One turn moves every row onto another: examples first, then more rows asked:
rilan: [-10 -31   4 -17  39  15 -12 -20  13 -54   7 -14   4  18  34 -20  10  -3
 -21   1 -24  13 -26   8  -4   4   7 -42  -5  27]
mameg: [ -4 -11  -3   3  35  11 -16  32  19   4  -6   0  -5 -15  15 -32   3  11
  30  20 -22   6 -34  26 -19 -23  25 -24  28  32]
bam: [  8  -3 -11  -6  16  -4 -15 -28 -22 -40   6  27   6  40  24 -45   1 -34
  11 -22 -19   1   0  20  18 -15 -10   6 -17  10]
Ton: [ -2  12   3  12  38  23   5 -16  -2 -55 -19   9 -12  43  16 -21  18   8
  -1   0  18  43 -25  20   2  20  16  12  20  19]
zago: [-23 -11  -6  -5  52  -6 -20  -6   0 -16  -1 -18  13  28  12 -33  -4 -18
  35 -31 -14  18 -60  63  -8  -2 -23  -6  -6   6]
pobu: [ 24 -18  15 -10  44  17 -50  -4 -37 -41 -41  -8   8  13  28 -32 -25  -5
  19 -20 -14  19 -38  23  12 -16  -1 -24  30   4]
mupof: [  6  13 -13   3  29  14  19 -33 -11 -45 -12   0  20  41  32 -22  -2  -5
   5 -31  16  41 -16  28  -3   1  16  10  35  13]
funaz: [  2  -8   2   3  39   3 -12  37  28 -15  -6  15 -18   6  22 -44   7  14
  33  27 -16   3   0  12 -10 -11  24 -22  16  34]
gev: [-13   8 -26  -7  44 -23   1   2  25 -28  -8  -3  34   7  47 -44 -12 -11
  21  -3 -21  -2  -8   3  19  12  -3   4   3  30]
Pur: [-21 -16  14  21  31  -6 -25  11 -17   4 -40   6 -25  13  26 -18 -15 -22
  19  -2  29  24 -14  28   4 -27   2  -1 -10  26]
bevo: [-19 -10 -32 -16  46  -5 -14  21 -10 -43   6 -20  20   0  19 -47  -1 -16
   8 -11 -10 -22 -22  -9  13   2   4   7  12  17]
kevug: [  2 -23   3  14  35  11   3 -27  22   9  15 -14 -12  36  31 -35 -11  -9
  11  -2  10  -9 -47  34 -17 -14 -12  10  18 -11]
devim: [  4   8  24  -5  50   4 -14   1 -10 -56 -12  16 -30  14  15 -28  31   3
  -3   8   7  27 -38  28  15  15  15  -9  13  19]
tena: [-21   4  -8   3  24   1 -21  30  -8  -8 -16   3   1  23  -2 -36   0   6
  38  45  13  17 -31   4 -29 -23  15  -9  21  22]
zokop: [-10 -21  26 -18  36 -30   8 -16 -11 -16  -4 -19   8  30  10 -44  10  10
  34  49 -15  15 -19  16 -19  -8  10 -14  21  28]
gan: [  2  -3   7   7  18 -17   6   4  -9   2  -5 -24  -4  49  22  10 -27 -11
  32 -12 -29  -1  -6  26   9 -24  -8   7  35  -7]
doba: [ 11 -14   5   6  32  -2   0  18  18  10   1 -16  -8   2  29  -3 -13   0
  26 -15 -48  -6 -19  39   5 -23  11 -15  36  13]
Mebu: [ 15  -5  26 -24   8  25  -8   4  13 -44 -21  -4   1  20  12 -17  -7 -20
  26   4  -1   5  17 -15   3  11  -7 -21   8  -2]
matam: [  9 -17 -17  -2  42  17 -24 -20  -3 -48  -1  -5  12  16  16 -18  -7 -10
  -4   9   7  39 -15  -9  -4   8   4 -39  -6  49]
Fer: [-15   6 -15  -7  22 -16   2   2 -19 -22   7 -32  15  51  20 -21 -15  -6
  32  15  -7  15   0 -14 -14 -27  -1  20  34  -1]
galut: [ 19 -30  17   0   8  11 -20  -8  21  -7 -30   3   4  39   7 -38 -28 -24
  17   0  15  50 -49  30   8  -7   5   3   5  11]
bul: [ 18   9  -1 -21  37  -9   8 -28 -25 -40   0   2  21  11  41 -29  -1 -18
   8 -42   6  22 -26  43   6 -14  16 -12  37  10]
zas: [  6 -25  27  -9  31  10  13  13  -7 -13  -1  12  14  31  23 -65   1  -5
  25  23 -20  -5  -2  40 -23 -24  19 -26  31  21]
rar: [  7   9   9 -13  21  -4   5  -9  38 -28 -26   7  22  19  41 -26 -15 -14
  32   6 -16  15  15  -1  13  18 -11 -12   1  18]
vusoz: [-17   0 -12   4  30  -5  -4  18   8 -22   0   2   9  41  15 -48   4  18
  35  42   4  14  -8 -14 -23 -14  14  11  19  20]
damo: [  5   2   0 -15  27 -15  -2   9 -16 -17   7 -40  -6  24  28  -1 -23 -24
  30 -16 -34   3  12  11   4 -31  -2  -7  38   0]
vose: [-18   9  -4   5  13 -17  -7  12 -25 -11 -15 -11   3  63   5 -10 -19  -7
  40  25   8  12 -14   5 -12 -24  -6  11  26  -2]
Betef: [ 12 -11   1  20  37  29   1  24   0 -31  -2  10  -2  26  12 -38 -23 -26
  20 -11 -27  -1  11  45  -7 -42  13  -9  38  23]
rafiv: [ 26 -18  19  12  36  18 -14   6 -25 -36 -46   9 -13  17  30 -41   4 -11
  41   4 -17  30 -36  26  26   2  -7 -29  -3   2]
sil: [ -8   0   4  33  29   7  16 -15  10 -27 -28   2  -5  36  15 -55  22  -5
  39   2 -11  30 -41  21  30   8   3 -24  -9   0]
nazor: [ 19   0 -26   4  29   6 -26 -25 -25 -40  -2  20  13  30  11 -33 -12 -29
  17  -5  11  32   2  -2  10  -2  -5  -9 -13  38]
tupat: [ -6 -45  27  -3  30  25 -32   7  10 -14 -29  -5   3  35  -6 -14  -2 -21
  15 -13  21  33 -47  23  18 -22  19 -12   5  20]
Dibib: [ -1 -17   0 -26  25  24 -20  24 -16 -54  -2 -21  -1   9  -2 -29   1 -22
  12  -7   2 -17  -6 -20   3   0   2 -10  16  -2]
fum: [ 16  -6  10  -7  37  -4 -11  31  14 -13   0 -12 -26  -4  29 -16  -9 -11
  30  -8 -40  -3  11  26   8 -22  14 -32  27  21]
legog: [-19  -1  15 -11  57  11 -30  -4 -17  13 -31 -18  -8  -5  16  -7  -9 -14
  15  -8   9  29 -26  22 -22 -32 -10 -16  -2  29]
tibu: [-14  -3  -2   5  44 -37  -6 -21  -8 -36  -8 -40 -11  25  -6  -5  -8  -1
  32  30 -20  28 -15   6  -2 -16   1  11  23  33]
tibin: [-31 -33  13  -7  57  14 -33  10  -3 -19 -12 -19   7  28  -2 -12  12 -17
  25 -33   2  12 -54  43   9 -18   2 -17  -1  16]
giv: [ -9 -20   7 -17  22   3  -6 -26   1 -50  10   5  -1  32  39 -37  15 -17
 -13 -17 -41 -11 -17  27  10 -10  -2 -14 -12   2]
gopem: [ 17   6  22 -25  51 -15 -11  -7 -25 -47  -1  12 -10  -6  31 -33  19 -12
   5 -17   0  14 -40  44  17  -6  14 -24  24  15]
pup: [ -5  -5  10 -15  58  22 -13 -28   7  17   3 -30   1   9  20 -18  -6  -4
  11  -8  -3   8 -47  25 -36 -24 -17  -9  16   6]
kap: [-32  12 -10  23  33   1  -3 -38  21 -27 -10 -18  19  45   2 -53   4   3
  15 -22  -5  17 -45  14  17  -4  16 -17  21   3]
semak: [ -8 -30   5  37  17  -6  -5  -2   7   1 -12   8 -27  38  34 -34 -17 -19
  16   1  30  -1 -27  35   8 -17   0  14   2   2]
gesu: [  0   2 -16  28  44   0 -11   4  -1 -45  -6 -22 -18  23  -6  -2 -29 -23
  24  -7 -27  19   3  23   6 -38   3  14  34  30]
Dor: [  8  -8  -3   0  21  -8 -12 -16  15  -7 -12  -5  11  36  18 -50 -29 -23
  29 -10  -6  40 -56  55  -9   5 -21   6  -2   2]
Ragi: [-13   0  -3  -4  42   6 -43 -32  -9 -36 -17 -24  27  30  10 -38 -25   4
   2 -36  -7  10 -42  14   6 -19  13 -18  45   4]

mupof -> gopem
rafiv -> kap
rar -> bevo
Now these:
rilan -> nazor
funaz -> Fer
zago -> tupat
zas -> tibu
mameg -> vose
legog -> semak

